Each path below is one point turned by a fixed rotation once a step. After each direction that follows a path, write how fast that rotation turns it, in degrees each step (0 if it stays still).
Each turn is a multiple of 5 degrees from 10 to 175, or 0.
Each row of a path follows its step; steps can be skipped.
path 1
step 1: [  1  -5   0  -5   1  -7   9  -6  -7  17 -13 -17   1   7  17  13  10  -6
   7  10   1   1  15 -26 -15  -5  10  17   0 -12  -3   4 -13  -2  12  14
 -22 -11  -2  -6  11  16   8   6  19   1   0   7   4]
step 2: [ 14 -14   2   9  -1  20  11   8 -13  -4  11 -14   9  10  18   6   3  18
  11 -16  14   8  -5  -8  -7 -13  -9  -2   4  18   7  18  -6  -1   0  16
   0   7   4   2  10  -1  10  14   7  12 -20   0   1]
step 7: [  2  -7  11  -7 -11   4  10  33   3   7  18   6  10  -2  13   0   2   7
   6   2  -3  13 -11 -24  15  -3  10 -11   9   2  17   8   8  -4   5   8
 -16   9  -1   0   9 -24  -4   3  -5  11 -11 -11   5]
step 12: [ 11 -18   8   8   0  -1   2  16  11  -2 -16  -8  11   0   9  24  -9  -1
   1  -2  22   4  -6 -22  12   0  -5  -7  10  19  12 -15   7   9  -8  -3
 -12   3   7   9  -6 -14   9   4  -8  -9  -3   1  19]
step 18: [  7 -12  10  -4  16 -15   5 -13  -5   9   3 -17  -4   6   1   2  13   9
  24   1  -6   7 -15  -7 -12  -1  15   0   8   1 -16   4   2  24  13  17
  15   2 -12   6   5   1  -6  -5 -14  -2  -5  17  13]
step 21: [  8  -7  -3   2  18 -13 -15   3   8  21  -8 -28 -19  -4  12  -7  -2   8
  14  18   0   3   3 -13 -14 -15   0   9  20  16   2 -14  -5  14   2  -7
  -5   6  -5  -3   4   6   2   6  -7   1  14   4   2]
step 29: [ 11 -10   4   8   0 -10   1  18   9   6  -6  -6  -5   2  12  -7  12   6
   9  14  12   2  11  -8 -11 -20  -8 -13  10  15 -12  -8   2  -9   6 -17
 -11  -3   4   8  14  -2   0  27  -6  15  21  -1  -3]
step 37: [ -1 -19  -3   5 -11  -4   8  13   2   2  -1  -3   5  14  10   6  14  15
  14  21   9   1  11 -14  -3   6  -9  12 -11   9   7  -2   1 -16  21  -3
 -11  -1  -9   4  14 -15  -7  31  -3   3  -1  -4  10]
Directions:
[ 3  4  2  1  2  2 -1 -1 -2 -5  1  1 -5  0  5  0  0  3  1 -4 -3  0  2  5
  3  3  0  2 -1 -1  4  4  2 -4  3  3 -4  1  4  3  2 -6  3  1 -3  4  3 -4
  8] => 85
[ 3  0 -2  3  0  3  6  1  2  1 -4  4 -2 -1  4 -1 -6 -1 -1 -1  5  0 -3 -1
  2  1 -3 -7  4 -2  5  0 -6 -1 -2  1  0 -3 -3  2  4 -2 -5  5 -1  3  1 -2
 -4] => 145
[ 3  2 -4  3 -1  2 -6 -4 -4  2  4 -1  2 -5  1 -3  1  6  2 -3  0  3 -1 -1
  4  1 -1  1  4  3  0  4  2 -2 -4 -1  0  0  4 -5  5  2 -4 -2 -1 -4  0  2
 -5] => 130
[ 1  4  3  0 -4 -2 -2 -1 -1  3  5  4 -2 -1  0  5 -2  0  4  4 -3  0 -4 -3
  5 -1  1  8  1 -5  1  1 -3  0 -1 -3 -3 -4 -4  6 -2  0  0  5  2 -2 -3  0
 -2] => 120
[ 3  5 -4 -3 -2  1  5  3  1  2  1  0  6  0 -5 -4  1 -3 -4 -1  1 -2 -4 -3
  3  1  1 -1  5 -2  4  4  4 -2 -1  1  0  0  0  3 -6 -1  3 -6 -6  0 -2 -2
  2] => 90
